[[103 103 104 103 153 153 152]
 [153 153 152 152 104 104 104]
 [104 104 104 104 152 151 152]] result: 104

[[124 121 150 135 131 115 129]
 [124 121 149 134 134 116 130]
 [122 130 131 115 134 126 117]] result: 122

[[150 150 149 106 107]
 [105 106 107 150 149]
 [106 106 107 150 149]] result: 106

[[121 122 118 131]
 [126 142 105 126]
 [118 124 119 136]] result: 118

[[137 127 113 123 102 118]
 [143 142 144 142 121 133]
 [112 126 133 156 145 130]] result: 112

[[142 158 153 124 106 128 106]
 [131 134 133 127 123 128 123]
 [135 130 127 121 108 118 109]] result: 135
---
[[107 158 108 158 156 108 156]
 [135 126 135 126 126 135 126]
 [120 144 120 144 143 120 143]] ==> 158

[153 155 107 108] ==> 155

[[117 103 136 106 116 133 130]
 [136 134 123 101 121 151 149]] ==> 103

[[107 145 112 110 142]
 [107 145 112 110 142]] ==> 145

[[107 147 108 142 101]
 [117 134 120 130 122]] ==> 147

[146 152 108 147 149 112 113] ==> 152
---
array([130, 104, 137, 126]) yields 137, 130

array([108, 145, 149, 112, 110]) yields 149, 145

array([[119, 111, 128, 132, 138],
       [121, 130, 126, 105, 131]]) yields 138, 132

array([150, 115, 138, 139]) yields 150, 139

array([102, 105, 155, 152, 106, 105]) yields 155, 152

array([[113, 155, 136, 110, 136, 151],
       [127, 126, 113, 118, 114, 138]]) yields 155, 151

array([153, 108, 100, 150]) yields 153, 150

array([151, 107, 121, 106]) yields 151, 121
---
[[153 135 152 127]
 [153 114 130 111]]
111

[153 151 109 103 149]
103

[111 106 126 131 135 135 128]
106

[149 108 105 146]
105

[125 115 124 125 119 125 153]
115

[151 153 108 107]
107

[142 106 110 142 147 111 111]
106

[132 133 103 131 141 144 130]
103
---
[[109 110 123 153 115]
 [121 141 150 130 155]] ==> 155

[[140 128 105 135 127 107 147]
 [138 128 115 135 135 125 133]
 [134 135 114 118 133 139 124]] ==> 133

[[157 122 151 146 113 113]
 [139 144 130 119 147 136]
 [137 104 125 113 123 128]] ==> 136

[[121 154 145 143 137 121]
 [116 105 121 107 115 123]] ==> 123

[[132 136 152 144 124 110]
 [140 147 108 142 136 115]
 [123 143 129 102 140 141]] ==> 115

[[128 127 128 127 129 128]
 [120 124 133 151 126 148]
 [128 127 129 128 128 128]] ==> 148

[[128 142 100 129 150 132 139]
 [104 114 153 144 117 108 128]] ==> 128
---
[[125 147 154 142 139 126 153]
 [128 143 152 142 140 130 153]] ans = 125, 153

[117 123 108 104 154] ans = 117, 154

[135 156 135 157] ans = 135, 157

[144 147 119 132 155 133] ans = 144, 133

[125 157 148 149 129] ans = 125, 129

[112 149 103 137 114 125 126] ans = 112, 126
---
[[149 110 110 106 147]
 [125 130 127 129 125]
 [100 149 146 153 103]] value 149

[129 158 121 134 114 118 118] value 134

[[117 126 138 117 141 128 130]
 [118 141 126 106 118 130 140]] value 106

[128 150 130 126 132] value 150

[[128 123 139 157 134 118]
 [137 145 139 136 126 136]
 [128 131 124 119 126 133]] value 124

[119 118 105 109] value 119

[109 110 150 110 150 152] value 150

[144 100 106 147 153 108] value 106
---
[[125 115 125 149 134 144 135]
 [135 149 132 138 148 141 135]
 [116 136 139 142 128 111  98]]	128

[[113 135 140 155 144 139]
 [157 156 120 158 108 155]
 [140 142 131 121 137 136]]	121

[[134 142 105 118]
 [129 132 124 127]
 [132 141 114 124]]	141

[[135 120 132 128 135 117 123]
 [151 105 150 138 147 104 107]
 [127 133 122 115 120 130 135]]	120

[[122 128 129 121 126 122 132]
 [124 145 128 122 122 116 145]
 [129 119 131 126 121 145 151]]	121

[[131 129 127 138 135 108 131]
 [131 124 131 116 126 105 124]
 [131 143 133 123 124 115 136]]	124

[[142 148 130 128 128 128]
 [128 128 132 152 136 128]
 [131 150 140 128 127 128]]	128

[[108 114 119 112]
 [139 150 121 124]
 [134 121 114 129]]	121
---
[[124 137 124 127 128]
 [149 125 152 127 127]] gives 152

[[148 113 147 126 133 106]
 [104 145 106 128 123 154]] gives 106

[[157 100 146 102 125]
 [128 125 127 126 120]] gives 127

[[121 123 123 114 116 140 139]
 [121 122 117 114 151 140 137]] gives 117

[[123 125 119 138 122]
 [115 121 153 124 126]] gives 153

[[154 106 154 105 153 154]
 [106 153 106 154 106 106]] gives 106
---
[[120 156 126 116]
 [127 131 120 127]]
116, 127

[[106 130 118 132 119 125 111]
 [112 144 116 146 120 126 122]]
111, 112

[[109 144 149 111 110]
 [117 137 140 118 118]
 [117 137 140 118 118]]
110, 117

[131 119 135 152 113 113]
113, 131

[[128 131 133 110 147]
 [102 124 143 146 126]
 [128 132 131 114 144]]
147, 128

[103 115 113 122 133]
133, 103

[[120 106 144 114 143]
 [120 101 137 146 116]]
143, 120

[[131 119 110 122 150]
 [129 102 139 130 150]
 [121 143 127 111 146]]
150, 121

[136 146 142 135 138 129 152]
152, 136

[150 139 105 156]
156, 150
